One turn sends every row of this set to another row. A few are shown first. Where does it send the rows asked after them?
topaz: [ -1.8  21.1 -18.6  20.0 -22.1 -13.8  30.6   9.2   2.3  22.3  -2.2  14.8
  -8.5]
sas: [ -9.1  -4.7 -14.9 -25.2  36.0  -9.6  12.6   9.5   6.5  40.0 -27.1  -6.4
 -22.6]
popa: [ -1.4  28.2 -11.3  22.0  -4.5 -31.3  11.7  -0.7  -2.7  26.5   8.6  19.2
  -5.2]
Kufeb: [  2.0  19.0 -11.1  18.7 -15.6 -17.2  34.0  15.0  -0.2  35.4  -6.8  13.8
 -13.4]
bak: [  5.0  -0.1  14.6   9.7   4.5 -12.1  21.4  -9.2  -9.4  29.6  -3.5 -12.3
   8.9]
tul: [ -6.8   0.4 -13.9 -23.3  38.0 -10.9   0.4  10.9  -0.1  23.5 -17.6  11.7
 -38.8]
nel: [ -0.2 -22.7 -22.2  -5.3  28.4 -32.0  27.1  15.3  -9.2  22.3 -27.7  -7.7
 -22.8]
Rino: [  3.5   7.3  10.2  13.0  -0.3  -8.6   7.0  -8.5 -15.1  -1.9   9.8  10.5
 -10.9]
gosir: [-22.5   1.9 -39.1 -22.2  18.0  -2.6   5.4 -11.8  16.0   9.9 -14.2 -11.6
   2.3]
gopa: [-21.4   5.1 -37.2 -20.7  15.1   1.3  -2.2  -5.6  10.8  -8.4  -8.6   5.6
 -17.3]
pav: [ -1.6  25.1  -9.9  20.7  -2.8 -32.2  17.5  -1.4  -0.4  39.0   3.2  10.1
   2.8]
kina: [-16.5  19.0  11.9  20.0  -8.6 -20.0  23.1   4.1  -7.7  23.3  -1.8  13.9
 -12.9]
kud: [ -5.5 -19.8 -33.4  -4.0  27.3 -36.7  22.6   0.5  -3.7  21.0 -22.9 -17.9
   0.1]
mazo: [ -6.6   6.9 -34.3 -25.1  25.5  -7.4  -0.3   2.5   2.3   1.5  -2.4  14.9
 -37.1]
fana: [ 30.9   6.7  -3.3  11.5  11.7 -21.8  14.5   2.2  -9.7  38.6   2.1   4.5
  -6.9]
fofo: [ -6.8 -17.5 -13.1  -3.5  31.6 -33.6  13.9  11.6 -16.7   4.3 -18.2   5.1
 -33.2]
bog: [-13.9  11.3  -6.6  27.4   3.3 -21.4 -14.2   2.0  25.4  12.6   3.3  -3.2
  -3.5]
nam: [ 22.5   1.5   1.6  10.6  -5.4  -2.0  24.8  13.1 -12.1  15.3  -3.0  12.9
 -25.6]
zureb: [-14.8  -1.5   5.0  23.2  -4.6  -8.0  11.1  19.3  26.6  27.4 -17.0 -13.7
 -11.8]
fip: [ -8.8  -2.1 -34.0 -28.9  27.5 -10.6  18.2  -3.2  12.4  35.2 -17.0 -17.4
  -5.8]
visid: [ 12.6  -0.4 -13.7  10.1 -17.3   1.9  32.1  -1.5   0.2  15.4  -4.8  -9.2
   6.3]
pinu: [ 19.7  12.7 -22.7  14.1  -5.5 -13.9   7.8 -11.6  -3.4   7.4  13.0   5.8
   6.0]
luv: [-20.5   3.5 -37.1 -25.5  12.9   2.2   7.3  -5.9   8.7  -7.8  -5.5   0.7
 -19.7]
rogit: [-10.5   5.6 -28.5 -21.0  25.7  -4.3  -4.7   5.9   3.4   0.2  -9.2  18.3
 -37.2]
bek: [-13.9  -3.4 -30.6 -24.6  25.9  -6.6  13.6  -1.8  15.0  34.4 -24.5 -17.2
  -1.4]
nutik: [-15.2   3.8   1.0  25.4  -8.5  -5.2   1.2  19.2  22.6   5.6  -7.4   2.1
 -24.4]
rupof: [-11.6 -15.1 -43.6  -1.4  10.1 -22.5  16.5   0.7  -4.5 -17.7 -13.2  -0.6
 -13.7]
beg: [-23.6   1.5 -34.5 -26.3  20.3  -6.2   8.1 -15.1  12.2  11.0  -9.0 -16.1
   0.1]
rafe: [-19.5 -18.6 -34.0  -3.0  16.1 -27.3  19.9  -7.0  -2.8  -2.5 -18.2 -17.6
   3.5]
Palo: [-20.3  18.5   5.9  19.3 -12.9 -18.0  25.7  -2.1  -3.4  22.6  -2.1   4.7
   0.4]
posi: [ -6.9   6.7   6.7  25.7  14.9 -27.2  -9.8  11.6  20.8  33.9  -4.4  -3.1
 -13.1]
vus: [ -8.5  -5.6 -15.1 -29.4  32.8  -7.9  19.7   8.6   3.3  36.3 -21.8  -8.0
 -28.0]
bel: [  8.8   8.7 -16.3  25.6   1.4 -17.8  -2.0  25.8  25.0  26.4  -4.5   8.5
 -27.4]
rapub: [ -4.1 -11.1 -33.9  -1.0  25.1 -33.3   5.9   5.1 -12.0 -11.6  -8.5  11.7
 -28.1]
feli: [  2.7   7.8 -26.8  25.5  -7.0 -15.0   3.0  15.4  33.8  27.4  -6.5  -6.8
  -4.6]
pim: [ -9.2   2.0 -11.8 -27.2  38.5 -12.9   2.6   5.3  -3.4  20.5  -9.9   8.5
 -39.2]

pinu -> visid
beg -> fip
topaz -> Palo
Where do these go?
tul -> rogit
rapub -> rupof
bog -> feli

One turn sends every row of this set to another row. A few are shown first. Where does it send the rows asked after them?
dasa: [ 11.0 -11.9 -13.0  -0.8  -1.5 -40.7   2.6 -19.3 -21.6   0.5  20.9   3.0
  18.0   5.4  36.7  11.4  24.1   8.6   6.8 -12.3   6.9 -12.2 -66.9  23.9]
susa: [ 13.5  -4.5 -10.9   2.9  -1.7 -13.6  -3.0 -25.4 -12.7   5.1  14.4  -6.0
  37.6  -0.4   8.9   6.9 -30.8  30.6  17.0   0.7   9.3 -17.5  12.1  29.7]
ruza: [ 16.0  10.2 -13.8 -10.9  -3.8 -36.9   5.4  34.0   5.7  -5.1  20.3  11.1
  -8.4  14.1  20.1  -4.6 -21.6  -2.0   7.4  20.3 -22.7 -14.6 -15.6  31.9]
Nis: [ 13.5   0.1 -14.3  15.1  -7.0 -12.1  -0.5 -18.3 -13.2   6.9  17.6  -3.8
  41.9   2.9   3.7   4.8 -16.3  25.9  21.4  -3.5   7.2 -10.4  17.8  29.5]
daveg: [ -3.9 -14.5 -11.7   0.5  -0.6 -33.8  -0.9  11.4 -32.6   9.5  18.9   7.0
  41.5 -22.4  58.2  -1.0 -29.8 -20.6  19.9   3.8 -21.5   0.5 -14.4  19.3]
Muz: [  9.5   6.0 -12.8  -7.4  -3.0 -10.6   8.3  31.2   7.5   3.0  31.9  -0.2
  17.4 -49.6  35.7  16.0  -0.3   1.8   4.0  -0.4   3.0 -12.0 -49.4  26.2]
padok: [ 16.8  10.6 -12.7 -13.6  -2.0 -36.2   4.9  33.1   6.9  -4.8  20.6   9.8
 -10.1  12.6  22.9  -2.7 -24.4  -0.5   7.1  21.7 -22.5 -18.1 -16.0  29.6]
tili: [ 11.8   3.0 -32.2  -9.8   0.3   8.1  -1.5  -2.5   1.5  -0.1  12.6  -2.0
  26.1  -5.8  31.5  -5.6 -17.1  51.3   2.1 -15.2  10.2 -24.6 -32.1  32.2]
bomod: [  6.2  -6.1 -10.8   7.5   2.6 -35.2  12.4 -11.0  -8.9   8.1  27.0   4.7
  13.3  -8.9  46.7  12.3  21.1   7.7  24.0 -12.5   9.5 -13.2 -65.8   3.9]
Zezi: [  5.5 -13.8 -18.6  -7.0   8.8 -55.7  -6.3 -36.8  -6.4  -0.2  24.4   8.9
   3.2  17.8  40.6  12.0 -20.3   2.4  14.6 -20.9 -14.2 -12.5  -6.3  22.6]
Ger: [  7.6  -6.2 -23.3   6.2  -1.4 -53.8  -3.8 -26.1 -10.9  -0.1  27.8  10.7
   9.4  24.9  29.4   8.2   0.1  -4.0  16.9 -26.7 -17.8  -4.0   0.7  26.2]
Tarir: [ 14.5   5.4 -35.2  -2.6  -6.0   7.4  -2.3   3.1  -5.7  -1.2  13.3  -1.2
  30.9   4.7  21.9  -8.6  -1.7  49.2  -0.9 -18.6   6.7 -18.8 -26.9  41.2]
dapus: [ 12.2  11.4 -36.4   7.5  -6.9  11.8   6.0  10.6   1.3   4.1  18.0   1.2
  30.8  -2.6  26.4 -10.5   4.2  47.2  10.7 -21.2   7.2 -14.6 -23.0  28.9]
Rugaz: [  8.0 -13.7  -9.1  -5.4   5.1 -38.4   5.6 -22.0 -14.4   2.8  23.0   1.3
  13.6  -5.5  47.1  14.8  10.9  11.5  13.2  -9.3   9.1 -17.1 -70.7  12.7]
tif: [ 15.4  11.7 -13.7  -8.3  -4.8 -35.3   6.3  35.7   7.7  -3.0  21.4  11.1
  -9.0  11.3  22.3  -3.5 -20.9  -1.1   9.3  19.5 -22.3 -15.3 -14.1  28.4]
gel: [ -0.1 -17.6 -12.3  -4.0  -0.2 -35.8  -5.5   7.6 -39.8   6.4  15.2   5.5
  42.1 -16.4  53.4   0.1 -29.4 -20.1  12.0   4.5 -23.1  -1.3 -15.5  28.2]
menop: [ 13.5   7.8 -17.2   0.6 -14.0 -12.8   5.0  36.5  -1.7   0.0  32.0   0.5
  26.0 -33.5  21.2  11.6  20.1  -3.4  -2.1  -5.3  -1.5  -3.5 -42.9  38.1]
mur: [ 15.5  10.5 -13.6 -11.4  -1.8 -34.5   6.1  33.9   9.3  -3.3  21.3  10.9
 -10.8  10.4  24.1  -3.0 -24.1  -1.7  10.0  20.1 -23.9 -17.1 -15.8  28.0]
Nep: [ 10.5  -1.5  -9.2   7.0   3.4 -10.1   3.2 -21.5  -3.4   9.5  18.1  -6.3
  34.3 -10.6  16.7   7.6 -33.4  30.1  27.8   1.2  10.7 -18.1  12.9  16.9]
gofub: [  3.3  -0.1 -21.7  17.0   1.5 -49.6   5.3 -17.2   0.7   8.1  32.8  13.2
   5.5  12.2  37.3   8.7   0.0  -5.6  31.8 -27.8 -15.0  -2.0   2.6   9.9]
Deni: [  9.3  -6.0 -14.3  10.4  -5.3 -37.1   9.6  -8.9 -17.8   5.5  25.2   4.3
  18.8   2.5  36.4  10.5  33.8   5.8  17.2 -15.5   5.9  -8.1 -62.6  15.0]
voted: [  1.3  -6.1 -17.1   3.6  10.3 -48.8   3.4 -26.7   6.1   7.9  30.0  10.6
  -0.8   4.6  48.8  11.5 -20.1   1.0  31.2 -22.1 -11.6 -11.3  -4.7   4.6]
Lif: [ 12.3  -4.0 -11.7 -26.0  -0.6 -15.5  -3.1  17.0  -1.0  -4.4  25.4  -4.0
  17.9 -40.5  34.0  18.9 -11.7   7.0 -12.3   3.7   2.7 -18.3 -53.7  38.3]
Kude: [  0.6 -15.7 -14.0   2.4  -5.3 -35.3  -3.6  11.8 -40.2   6.1  16.8   7.0
  45.2 -12.2  48.9  -2.2 -19.6 -22.7  13.1   1.7 -25.0   2.8 -12.6  29.5]
moke: [  9.7   8.9 -32.9  -0.1   0.5  12.3   6.4   7.1   8.9   5.0  16.5   0.8
  25.6 -13.4  35.5  -7.3 -11.0  50.3  13.2 -16.1  11.2 -19.8 -27.3  21.7]
Zirub: [ -1.1 -13.7 -13.0   7.4  -4.7 -32.4   0.5  16.4 -34.5  10.7  19.4   7.8
  44.7 -18.4  53.7  -2.0 -20.1 -24.2  20.5   0.9 -24.4   4.4 -11.6  21.0]
mapa: [ 11.6   2.2 -11.2  18.9  -3.5  -9.7   5.5 -12.8  -3.7  12.3  21.5  -2.8
  39.0  -7.1  11.2   5.0 -19.4  26.6  31.1  -3.4   9.8 -11.3  17.8  15.7]
razug: [ 16.3  -1.9 -16.0 -16.2 -10.9 -17.8  -6.2  20.8 -12.0  -7.7  24.8  -2.7
  25.7 -25.6  17.9  14.6   9.1   0.9 -17.7  -1.8  -1.6 -10.4 -49.2  52.7]

Nep -> susa
tif -> mur
dapus -> moke
Where do these go?
Kude -> Zirub
dasa -> Deni
voted -> Zezi
Muz -> Lif

One turn sends every row of this set to another row. A few are shown first. Where does it send the rows asked after them?
fos: [-4.7 23.3  6.6 16.3 -9.4  0.6  6.7 33.4 -7.3 40.3 23.3  9.8]
fimok: [  1.6 -19.4  29.3   1.9 -25.6  -0.4  -5.9  27.5  -0.6 -11.9 -18.2  19.5]
ronug: [-26.4 -10.7  24.8  -4.3 -39.9  -5.4 -15.6  25.8  15.1  22.6 -14.7  11.8]
Kovig: [ -8.2  26.4  24.9 -15.1 -23.4  15.3   1.9  25.2  -0.5  -1.9  22.2 -24.7]
lapa: [ -0.4  13.3  30.1 -10.3 -49.2   9.1 -10.5  26.6   0.5   8.7  33.3 -13.9]
Kem: [ -8.0  10.1  49.3  10.9 -32.4   9.8  -8.5   9.6  10.7  30.2 -16.4  -1.7]
Rafif: [  8.2  14.8   9.6   0.8 -53.2 -12.8  -4.2  48.1  -9.4   1.6  27.0   3.1]
ref: [ 24.1   4.0  34.5  14.5 -46.8 -19.4  -7.3  32.4  -2.7  32.4 -10.2   1.3]
botu: [-12.9  -5.2  11.0 -16.4 -53.0 -20.9  -2.4  41.0   5.2  17.5  -4.5  10.4]
bogo: [  8.8   2.6  28.2 -16.4 -20.2   6.6   6.9  32.9   1.3 -20.6 -11.1  14.4]
lunub: [  5.4  42.4  25.0  14.2 -29.7   4.1   5.8  33.9  -0.3  -5.1  27.0  -1.1]
ramek: [-10.8   4.6   5.8  22.1   1.8 -10.2 -23.1  30.6  -6.7  -0.4  -0.7  -8.8]
Vasul: [  0.7  14.6  18.4  32.2 -15.5  -2.9 -27.5  17.0 -20.8  10.7   3.2  -8.3]
razo: [ -5.9   1.4  16.0 -25.3 -33.4   0.3  -2.6  40.8   5.5   0.2  21.6 -22.2]
desep: [ 1.9 11.0  4.7  9.6 -3.3 -6.5 11.9 43.6 -2.5 40.1 15.8  1.0]
Buli: [ 15.1  23.2  20.9 -14.1 -10.7  -9.5  -5.9  48.4  20.8   9.7 -11.3   9.4]
fipen: [ -6.3  25.6  23.5 -11.4 -10.9  -1.4  22.9  29.9  -0.4  10.7 -21.8 -17.8]
ligik: [ 25.4  22.8  21.8 -12.5 -43.7  -9.8 -16.6  39.1  -8.1  23.2  -8.7  12.5]
Pime: [ -1.7   0.1  30.4   4.6 -14.7  10.5   1.1  16.0 -12.8 -14.4 -24.0  13.1]
Penuk: [ 18.3  -4.0  35.1 -10.9 -42.9   4.7  -3.1  30.1  -4.5  -9.9  -4.5  20.0]
ziti: [ 10.4  20.7  11.1  -5.1 -19.2  -9.7  14.3  54.4  -3.8  -7.4  10.3 -18.1]
Feku: [ -4.2  31.0  45.0  14.2 -45.6   5.7   1.3  12.5  12.8  22.4   8.6  11.7]
kagor: [  2.3  48.0  16.5  -6.9 -23.9   3.5 -13.0  27.6  -0.8   8.9  -4.2  23.0]
Leke: [-21.7   7.2  23.6  -9.1 -19.1   4.2  -0.4  19.5  -6.3  19.9 -34.5 -10.8]
raref: [ -4.0  -2.4  34.6  35.9 -40.1  -3.1  -1.9  20.8 -15.2  17.3   1.3 -21.1]
duda: [-14.5  42.0  13.2  11.2 -26.1  -1.9  -1.2  13.4 -22.3  12.4 -14.4  12.0]
tol: [-11.8   8.0  14.3   4.3  -7.2 -20.1   1.7  44.2  27.2   5.8 -12.3  12.0]
Mabe: [  9.3  -5.4  42.3  13.4 -33.7   9.0  -7.8  13.1 -10.1  -4.6 -14.0  19.2]
dotav: [-21.2 -17.0  21.6  27.2 -25.4 -12.4  -2.4  37.6  13.4   4.5   5.1  -9.9]
kubo: [  3.8   9.4   3.1  10.1 -21.7  -7.8   3.8  39.4 -13.5  45.5  20.9   6.9]
guv: [  6.3  -9.4  16.9  27.2 -19.1 -15.4 -31.5  33.6  -3.0  11.8   6.0  -6.4]
mek: [-17.5  -1.7  10.0   4.1 -21.7   0.0  12.4  35.1   4.0  44.2  23.8   1.6]
gopud: [ 10.8  16.2  36.7  -5.7 -30.9  16.4   3.0  17.6 -10.7 -15.2  -5.5  19.5]
Tubiv: [ -6.6   6.8  21.5  10.3 -21.9   5.3  14.7  27.4  -3.9  49.5  22.2  -6.3]
zir: [-33.9   7.9  11.5  24.6 -21.5  -0.9   2.5  21.2 -17.7  -0.8  -4.4 -14.1]
Rez: [-19.4   9.2   7.6   0.6 -15.4   4.8  18.1  30.1 -10.9  42.9  15.4  -6.3]

fimok -> bogo
ziti -> zir
Where do these go?
Tubiv -> kubo
Kovig -> Vasul
fipen -> duda
kagor -> Kem

